Here are some rows, each followed by its group. Groups can overlap.
[  1  25  22   2   7 -23  17   6  -9  10  -2  24  -4 -25 -12 -20  -7 -11
  19  47  -8 -21 -14  24  14  17 -23  17  11   4] A
[ 14  25   3  -2   7   8   0  -3 -19  20   8  35 -11 -26  22 -22 -34 -12
   7   8  -8 -22 -20   9  27  16 -25   9  25  -9] B
[-41 -30  12   1  -9  21 -26  -9  47 -44  -6 -47  40  53 -56 -13  13  23
 -29  -7  16  49  53 -39 -55 -26  36 -13 -52   3] C
[-52 -39 -12 -13  -8  33 -45 -11  60 -56  -3 -37  34  47 -20 -11  25  11
 -44 -13   9  53  57 -48 -54 -43  49 -27 -52   0] C
[-29 -39 -34   5 -24  53  -9  -4  49 -40 -19 -58  20  63 -37  -5   8   3
 -40 -38  20  65  59 -43 -48 -39  49 -30 -61  22] D
[-19  23  12 -13   6   3  -2  13  38 -36 -69 -18 -25  40 -60 -30 -33 -26
 -26  35  21  40  29 -32 -29 -19  37  -6 -44  32] C
[-53 -49  -3   1  14  34 -47  14  50 -62 -20 -40  26  40 -49   0   7  17
 -49  10  30  53  31 -49 -68 -47  43 -13 -42  10] C
[ 31   5   7   5  17  -1   9   3 -21  21  14  23  -7 -22  32  26  -6   1
   4  -1 -12 -26 -37  31  22  13 -22  15  28 -10] E
[ 34  32 -11  12   9 -19  32  -5 -31  37  -6  14 -22  -3  10   2 -27 -23
  26 -14   4 -29 -29  34  31  18 -27   3  26 -19] E
[  4  40   9   7   7 -32  20  -5 -22  19  -6  10 -25 -10  -1 -13 -30 -26
  42  15  12 -22 -23  19  13  36 -27  15  19  14] A
[  0  36 -14  -9  21 -32   5   3 -20  19 -26  11 -29  -8 -30 -23 -25 -53
  15  21  37 -19 -33   8  20  51 -42   5  22  25] A
[ 18  22  -6  25  -7 -17  46   5 -51  43 -34  -5 -47  -4  -1 -13 -57 -56
  36   6  21 -29 -34  41  40  42 -35  69  13  10] F
[ 10  13  21  11 -21  -4  16  29  -6  20   9  18 -12  -8  20  24 -13  19
  23   8  -2 -23   1  25  20  31 -31  36  22   2] G
[-25 -36  13 -21  -3  24 -27   3  48 -52  -9  -9  47  26 -39 -19  47  44
 -50   9  -5  51  45 -55 -50 -40  48 -44 -38   6] C
[ 15   8  -2   4   2   8 -11   5 -16  16  42  34  -8 -40  39   7  44  19
   9  -6 -19 -15  -9   3  15  -3  -7 -25  18 -13] B
[ 31   8  -8  27 -20 -12  32   1 -28  44  24  -4 -36 -35  42   5  -6   1
  32   6 -33 -22 -22  37  26  17 -15  26  18 -10] F
[ 25  17   0   8 -15  -5  27  -4 -29  36 -15  27 -15 -17   1   0 -43 -34
  30   5  -7 -25 -25  19  32  37 -35  42  23   0] B
[ 10   1  -3  -3  10 -22   7 -12 -27  28 -21  12 -17 -23  42 -10 -46 -19
  11   5   6 -29 -37  26  23  19 -32  16  24 -12] E
[ -8  42   5  19   0 -18  27  -1 -14  30   4  10 -30 -33  14 -22 -23 -18
  45  -1 -12 -18  -4  30  15  30 -18  27  15  -8] G
[ -6   2   9  -2  -4 -21   8   4 -18  15  23  20 -10 -20  42  25  21  20
   2  -9 -36 -21 -17  16  15   1 -12  15  20  -8] B
[  4  22   7  -8  35 -24  -7   0  -4   3  11  18   5 -16  -1 -19   0 -10
  16   4   5 -19 -16   8  12  19 -10  -9  25  10] H
[  8  -7  20  -6  -2  -7 -33   1  18 -12  66  28  33 -24  43  23  51  74
 -12 -20 -42 -10  19  -2 -13 -17  -2 -39  23 -17] H
[ 27  27 -12   6   3  -7  23  19 -31  38   8   3 -30 -40  16  -1 -16 -10
  14 -12  -9 -23 -15  37  23  20 -22  10  23 -12] F
[  8  24   4  24  13 -12  23   0 -20  17 -24  15   3 -21   6  -6  -6 -23
  14  14   1 -24 -26   9  23  14 -15   7  20   6] A
[ 10  14   2 -21 -18 -18 -13  -1 -19  24  23  26   2   0  19  15 -17 -14
  11 -13   7 -19 -12  13  29  19 -17   3  27 -11] G
[ 17  30  -2  18  30  20  -3 -21 -20   6 -26  30  36 -42  11 -11 -11  -6
 -21 -10  -1 -18 -35  -8  15  -9  -5 -30  19 -14] G
[-41 -91   0 -17 -38  25 -51  -7  63 -64  35 -37  47  63  -9  47  64  52
 -73 -35  -6  61  53 -49 -64 -72  65 -42 -56  -5] D
[ 12  40  -4   4  -5 -34  30  -6 -38  35 -22  -9 -35 -18  -9 -15 -28 -41
  48  17  14 -30 -25  34  28  44 -34  29  20   1] B
[-35 -17   8 -14  14  22 -48 -11  36 -47 -17 -34  29  43 -59 -15  11 -23
 -44  -4  31  48  40 -66 -47 -23  45 -40 -38  15] C
[-21 -56   0  -7   9  40 -67 -22  66 -53  40 -16  50  28  12  13  64  59
 -76 -23 -19  39  51 -58 -61 -63  50 -78 -35 -10] I
[ 15  38  27  -5  21 -34 -14   9 -18   8  -3  22 -19  -8 -19  -3  -1 -44
  27   5  14 -17  -9  -6   8  47 -25  -5  24  12] H
[-26  -6   2 -19  17   9 -27   9  28 -40 -45 -26  18  47 -62 -13 -18 -37
 -26   9  30  37  22 -44 -36 -14  31 -12 -29  24] I
[ 17  14  10   2   0  -4  18  -6 -17  18  35  21 -12 -13   6  -1   4   7
  22  19 -17 -22 -10  24  19  15 -18   2  27 -11] G
[-10  -8  12  -7  -2  -4  -9  10  26 -26 -21 -20  -3  34 -58   5  -6 -13
   5  19  10  26  25 -15 -26  -9  16  26 -30  17] I
[  3  14  32 -18  10 -33  -9  -5 -12   0   8  36   2 -16  -8   5  -5 -15
  23  29   2 -15 -24   2   1  29 -22  -9  27  13] H
[ 14  -8  24 -23  20   3 -30  -9  10 -10  83  23  15 -31  44  24  65  60
 -18 -19 -53 -10   3 -19  -6 -27   6 -59  26 -14] A
[ 18  21 -11   3   7 -10  31   8 -34  33  -8 -10   3  -2  19  12 -48 -23
  28   4  24 -29 -11  44  25  38 -30  53  24  -4] E
[-17  59  15  29  55  33  -1 -14  -1  -2 -23  18  14 -62 -11 -60  -8 -15
  16 -21 -37 -16  32 -26 -16   5   8 -35   4  16] H
[  6   0  -4   5  -6 -27  16   0 -13  19   4  -4  -7 -10  30   8  -5   9
  34  35 -14 -26 -13  38  23  14 -26  34  15 -17] G
[ -7 -18  -2  -4  23  25 -10  -4  28 -18   1  -7   3  14 -22 -17  21  -6
 -29 -26  -1  25  16 -34 -24 -24  32 -34 -23   0] I
[ 25   7  17   9 -16  -7   7   3  -5  22  41  10  -7 -21  39   7   8  32
  14   1 -26 -20  -7  28  15   7 -12   5  16  -8] G
[-26 -66 -33 -18  -9  71 -48 -17  46 -47 -19 -39  71  73 -14  36  15   9
 -73 -82  15  63  70 -68 -60 -60  75 -49 -50 -12] D
[ 18  -8  31  19  -3  17 -31 -15   7   1  95  20   4 -26  60  37  52  50
 -17 -10 -57 -11 -10  -3   4 -28   0 -51  22 -30] B
[ 33  16   9  16 -15 -14  35  -5 -24  27  24  13 -37 -53  25 -12   9   7
  35   3 -34 -27 -33  29  28  12 -22  14  18 -14] E
[ 21  17   3  -2  27 -44  17   8 -33  14 -44   7 -17   4 -35  -9 -59 -59
  10  33  38 -23 -42  17  32  41 -44  27  24  22] A
[-10  27  12  -1  12  18 -14   2  -1  -5   4  12  27 -19  19  -8  -1  -1
  -7  17  -8 -16  -5  -5   7   8 -12 -24  25  -9] H
[ 11  34  31  -4  15 -56 -18  12 -17   7  -2  14 -10   4 -21  14  -6 -47
  32  10  29 -18  -8  13  11  47 -33   1  26   7] H
[-39 -60 -29  -2   3  65  -6 -14  43 -54 -44 -39  46  26 -51 -45  16   5
 -68 -11   3  60  54 -61 -47 -51  59 -24 -69  11] D
[ 50  18  -5 -14 -31   5  38  21 -43  36  -1 -14 -65  -2  25   6 -23 -14
  35  -1   6 -16 -14  42  29  12 -13  35   8   7] F
[ 12   1   9   9   3   6   1  -7  -3  12  77  21   3 -35  38  -6  44  34
   7  -9 -49 -17 -11   3   8  -3  -9 -35  23  -5] B
[ 21   7 -11  -1  -2  -6  -1  -3 -19   9   1  37   7 -35  16  -9   0   8
  -5   8 -32 -20 -21  -1   8   9 -14 -14  26 -13] G
[ 19  18  13   0 -11   5   7  24 -21  19  37  13   8 -20  25  14  19  14
  12   2  -7 -13   2  12   9   8 -17  11  29   3] B
[ 12  15   4  12  21 -29   0   0 -13   4  -3 -15  -3 -28 -19 -25  -1 -14
  29  32  14 -21 -29  12  13  41 -22  15  25  14] H
[ 15  -2   1  32  -8   1  20  -2 -26  34  31  -7 -54 -41  38  21  -1   2
  42   7 -27 -32 -29  50  29  17 -28  35  16  -5] F
[ -32  -36  -13   -8  -15   32  -64   -6   65  -55   41  -11   55   -4
   -3   -2   98   83  -65   -9  -61   46   46  -76  -59  -74   55 -110
  -30    4] I
[-11 -15 -10  -7   2   1   7  -1   9  -4 -22 -11  -8  34 -18   1 -12 -16
  -8  10  21  19   1 -10  -7  -2  11  20 -18  18] I
[ 18  19  -1  14  14 -19  33   0 -45  42 -31  -2 -33  -9  23  18 -55 -28
   7  10  31 -32 -40  44  43  32 -31  51  28  -5] E
[ 22  26   3   3  -2  -7   7  -4 -18  21  17  11 -16 -15   4  22 -22 -10
  17  -5   4 -18  -7  24  20  21 -23  12  23 -11] G
[ 19  24  30  13  22 -42   8  -1 -14   8 -33  13   0 -10   1  -6 -15 -38
  24   1  17 -17 -11  13  11  32 -21  17  20  -8] H
[ 12  18 -12  -3  -1  -6  26 -14 -29  23   5  27 -12 -44  30  -9   0  11
  15  -4  -7 -29 -23  18  28   5 -14  21  22  -5] E
[ 19  34   0  -9  17 -39  21   9 -35  23 -43  15 -21  -8 -31 -17 -52 -52
  29  26  30 -21 -34  20  22  62 -41  28  27  24] A
[  8  57   3  -8  56 -48   7 -15 -10  11 -59  29  -7   0 -33 -35 -47 -63
  10  49  37 -20 -40 -10  23  37 -24 -13  25   7] H
[-53 -96 -15 -17 -38  26  -6  -6  49 -47   2 -24  36  70  -5  22  35  30
 -35 -28  43  63  41 -21 -54 -38  49 -10 -69 -12] D
[ 24   7 -10  15  26 -40  25  -4 -40  32 -35 -12 -30 -23  15  -2 -18 -48
  28 -13  21 -33 -41  25  42  30 -24  42  22   0] E
[ 28  10  26  -1  -5 -10   1   3 -19  19  56  14 -13 -24  38   9  19  25
  13  12 -36 -18 -29  15  19   6 -21 -12  30 -27] B
[ 23 -16   1   6  -1  35  18   2  -7  25  55  34 -21 -23  48  27  34  59
   3 -19 -47 -18 -20  21  18 -18 -16  10  15 -30] F
[ 29   6  21  17 -16  -4  -3  -2 -29  29  22  20 -22 -30  14  -8   9 -18
  20   2  -5 -21 -18  18  20  16 -22   5  24  -2] B
[-30   3  -2 -20  13  10 -27   3  21 -37 -44 -27  29  32 -63 -21   0 -29
 -27   3  39  36  37 -46 -31  -5  25 -22 -33  17] C
[-30 -82  -6  -2 -49  49 -51  -3  58 -54  28 -44  15  47 -22  -6  71  62
 -58  -8 -20  70  41 -44 -57 -75  63 -62 -70  -8] D
[  9  34  -5  -9  17   6  10  14 -19  10 -22  26   4 -23  -8 -12 -34 -12
   5  14   6 -22 -20   8  15  10 -21  -3  18  -6] A
[ 20 -21  -7   3 -35   0  -4   7  -9  15  58  -8 -26 -20  59  24  46  45
  -6 -42 -48  -6 -22  10   8 -28  11 -27   4 -21] I
[ 26  18 -23   0  22   3  15   0 -32  32 -37  18  19  14   9  37 -46 -34
   1 -27  44 -23 -14  13  18  26 -24  21  37 -13] B
[-23 -44  17 -15  16  27 -38 -15  48 -57  10 -11  46  10 -41 -33  59  25
 -53   2  -3  38  22 -61 -55 -48  46 -57 -50  10] C
[ 21   7 -16   3   3   0  36   1 -28  28   8   2 -11 -25  27 -11  -8   6
  30   5  -8 -34 -37  27  41  17 -27  38  17  -2] E
[  5  20   9   2  -2   3  17   9 -16  15   2   3 -10 -13  17  -6 -16   1
  31  10 -12 -17 -23  18  23  21 -16  14  22  11] G
[  7  11 -15  17  21 -13  31 -19 -21  26  -2  17  -7 -22  -5 -26 -10 -40
  21  -1  24 -27 -27  25  26  39 -32  34  21  -5] B
[ 10  12   9   2  30 -26  12  -7 -19   8 -16  12 -17 -16 -19  -4 -25 -34
  21  11   8 -19 -30   6  14  23 -20   6  21   5] A
[-60 -65 -26   9 -39  48 -30  12  43 -42 -28 -31  36  69 -54   3   0  32
 -40  22  26  59  32 -36 -43 -38  49   9 -61  16] D
[-53 -56 -38  -5 -20  60 -29 -17  55 -54  -2 -61  40  60 -19  -8  39  35
 -52 -30  12  63  46 -42 -52 -61  60 -37 -65   7] D
[  8  39 -23   2  32 -16  11  10 -12  16 -36  17 -20   5 -15 -28 -40 -45
  44   8  18 -15  -5  12   8  47 -22  24  29  20] H
[ -8  28   7   0  -6  -7  -3 -11 -24  23  -7  14 -12 -22   9 -10 -23 -10
  18   3 -11 -25 -20  19  22  28 -21   9  21   1] B
[-18 -67 -18   9 -52  20 -11  12  37 -35 -22 -58   2  66 -26  24  -8  13
  -4 -21  33  59  53 -17 -42 -35  51  35 -62  12] D
[ 26  14  -2  18 -14   4  32  10 -33  33   0 -26 -30 -21  27  -2 -18   4
  16 -24  -9 -24  -5  37  28  12 -22  39  16   1] F
[-37 -38  -7  -3  -1  25 -30   2  49 -47 -17 -10  26  41 -34   3  13  -4
 -28  -3  10  46  53 -37 -48 -30  46 -26 -35  14] C
[-50 -35  -2  -7  18  36 -35  -6  54 -53  -6  -2  37  35 -52 -18  26  14
 -55  11  13  43  44 -52 -43 -44  50 -39 -43  11] C
[ 41   1 -22  35 -23 -27  49 -13 -36  45   5  17 -72 -31  11  -4 -12 -20
  31 -14   0 -19 -50  34  35  23 -15  23   4  -9] F
[-13 -48   6 -32 -11  13 -45   3  38 -58  13 -38  24  25 -52  -2  62  40
 -39  17   9  37  46 -45 -42 -22  42 -32 -32   5] C
[  0   9   2   2  16 -20  19   6 -28  28 -15  19 -19  -4  33  22 -21   1
  25   4  13 -30 -12  41  27  26 -25  47  26  -4] E
[  6  13 -12  16  19 -12  28  -6 -18  13  -5  15 -14  -8   5 -14 -28 -13
  17  -4  12 -24 -17  16  24  29 -11   0  18   2] G
[ 30  -7  -1  -6  -1  -2  10  -6 -13  13  59  19 -20 -33  44  45  38  50
   6  -1 -50 -20  -4  13   5 -18  -5 -27  22 -28] B
Which 4 groups are nearest to each row below, nearest first, going by the average distance to the group's rows?
[ -4   3  10  23  -6   4   9  -7 -11  19  57  20  -5 -54  24  -9  18  10
  30   3 -36 -17 -31  22  14  10 -26  -7  18 -11] >> G B E F
[  0  28  22  18   7 -15   1   0  -5  16  32  15 -20 -21  32  -2  10  -5
  14 -16 -19 -17 -16  11   5   8  -9 -11  19   2] >> G B E H
[  3  18   4  15   7  -6  14   7 -15   4 -11   6   8 -20  10   8 -10  17
   3  29  -8 -23  -9  15  18  -4 -19   6  14  13] >> G E A B
[-20 -19   0 -18 -17 -10 -13  18  34 -24   8 -21   9  10  -7  -7  44  44
  -5  19  -4  24  21 -12 -24 -23  18   5 -30  15] >> C I G D
[ 16  -4  20 -16   0  33 -28 -27   8   0  73  43  34  -7  56  36  13  45
 -26 -29 -18  -8  18 -12   2  -9  -5 -52  29 -28] >> B G H I
[  7  26   8   9  34 -42   0  -4 -19  11 -40  -2  -5 -13   1   0  -9 -46
  11   2  25 -30 -31  -1  21  21 -22   5  13  -1] >> A H E G
[ 12 -11  -6  13 -27 -21  20   0 -28  34   0   1 -53  -2  41  14  -1 -10
  36 -14   0 -17  -9  40  26  27 -21  48   9 -21] >> F E G B
Which 3 groups are nearest to each row below, nearest first, going by the distance to the group's nearest row?
[-16  54   1   8  43 -19  20  13 -19  13 -57  11   8 -16 -31 -45 -44 -47
  13  36  30 -27 -42   2  23  42 -30  11  14  17] >> H A B
[-32 -10 -10   2  12  24  -4   4  23 -21 -14 -22  29  15 -27   8  -3   8
 -28   2   8  26  26 -17  -8 -12  23   0 -28  15] >> I C H
[-27 -43  12  -7 -12  47 -57  -4  58 -65  31 -10  50  28  -8  -2  65  57
 -72 -16 -24  54  56 -64 -59 -61  58 -60 -42  -7] >> I C D
[ 33   0  -4  -5 -22 -10   3   8  -6  22  54  11 -28 -40  55   0  20  31
  11  -2 -54 -23 -10  27  13  -4  -9  -1  19 -44] >> B G F
[ 10   8   3  23 -12  -8   4 -26 -27  25  11   2 -26 -39  40 -15 -14   6
  23  21 -27 -24 -25  34  33  22 -37  24  20 -22] >> F E G
[-10  -6  -8   8  11   1 -13 -10  24 -23 -23  -9   1  26 -38 -21  -6 -22
 -15 -13  20  23  24 -33 -27  -9  25  -9 -27   0] >> I C D
[  4  37  -6  11  16 -28  33   7 -29  27  -5   6 -42 -13   2   1 -12 -36
  23  18   6 -25 -33  33  38  29 -22  25  21   4] >> A B E
Which 3 groups are nearest to each row below, nearest first, going by the distance to the centre of the group?
[ -4  22   5   3  23 -38   2  -6 -18   5 -13   6   0   7   9  35 -44 -26
  25   3  15 -17   3  21   9  30 -19  21  32   6] >> A H G
[ 26  20  13   0  21 -22 -11  -3 -22  12   9  32   3 -15  10  16 -13 -15
  10   0 -12 -17 -19   7  14  14 -14   3  20   3] >> G B H
[ -2  17 -16  15  -7  19  31  -3 -30  32  16  -1 -34 -29  38 -13  -5 -16
  23 -12  -8 -15 -16  31  30   3  -3  24   6 -15] >> F E G
[ -9  34  -4  20  23   3  -5   1   3   1   5  23  35  -6  11  12  -1  -5
  -6  -2  -3 -13  -1   0  -8  11 -12 -34  23   0] >> H G B
[-11 -11   3  -9 -13  16 -28 -19  11  -2  26  -8  -4  10  19  14  34  16
 -23 -36 -18  20  14 -22 -13 -30  29 -32 -11 -17] >> I B C
[  5  22 -27   2  23 -22  37  -1 -21  13 -21   1 -22 -40 -16 -30 -24 -10
  14  21  10 -24 -28  23  15  33 -16  33  17   3] >> A E G
[-36   5  -7 -28  39  20 -13   0  22 -40 -46 -16  34  32 -60 -25  -2 -29
 -23  18  19  29  25 -37 -30 -13  24 -21 -29  37] >> C I D
[  9  34 -20 -16   4  -9  33  11  -3  26   3  13 -31  -9  32   2 -17  14
  26  44   6 -25 -46  35  26  13 -30   6  28   1] >> E G A
Which 4 groups are nearest to each row below, nearest first, going by the distance to the centre of the group?
[ 16  -2 -27  13 -10  18  24  -5 -24  26  -3  -7 -24  -7  21   4 -25  -2
  -2 -16   3 -13 -13  22  28   8  -1  26   8 -14] >> F E G B
[-17  53  27  -2  23 -55   7   9 -27  14 -72  24 -19  15 -54 -23 -86 -71
  42  46  57 -31 -28  33  32  60 -54  53  21  21] >> A H E G
[ 13  16  -4   0   1 -20  29   0 -18  21 -16  20 -10   9  -1  28 -29   2
  26  16  14 -26 -23  31  28  27 -29  30  25   6] >> E A G F
[ 25   8  -4   0  -2 -13  32  -3 -39  35  15  13 -17 -15  23  19 -14 -14
  15  -2  -6 -26 -35  42  37  18 -26  16  30 -22] >> E F G B
[  2 -21 -14  -4 -25  38  -1  -2  13  -8  34   4   7  -2  27 -16  19  40
 -33  -7 -47  18  14 -15  -6 -35  19  -2 -13 -20] >> I B G C
[  1  30 -13  14  35   5  17  -6 -23  19  -1  15  -1 -26   3 -13 -31 -34
  18  -7  -6 -21 -25  22  28  15 -17   3  20   0] >> A G E H
[ 14  44 -33   0   0 -14  50  20 -53  48 -77   2 -54   7   1  -9 -93 -62
  36  26  30 -30 -44  46  49  50 -41  69  21  13] >> E A F G
Which 4 groups are nearest to each row below, nearest first, going by the distance to the group's nearest row?
[ -1 -51   9  28 -29  -3   6 -14 -15  16  39 -10 -12 -23  56  38  37  37
  11 -28 -35  -9 -13  22   9 -17   8   7   4 -41] >> I F B G
[ 21   6 -11  10   2  31  23  -7 -12  16  23  17  -6 -24  51   7  -2  48
 -12   9 -58 -19   6  28  14  -2 -12 -11  20 -23] >> G F B E
Which 3 other groups have their centres nearest to the centre of group C, nearest first?
I D H
Which 3 other groups have their centres nearest to the centre of group F, nearest first?
E G B
Which 3 groups are nearest to each row below, nearest first, going by the average distance to the group's rows?
[ 24   3 -10   8 -15  12  18 -10 -22  31  37  19 -13 -25  51  15  13  33
 -12 -22 -29 -18 -29  19  25 -10  -3  10  12 -16] >> G B F
Which 3 other groups have their centres nearest to the centre of group I, nearest first?
C D H
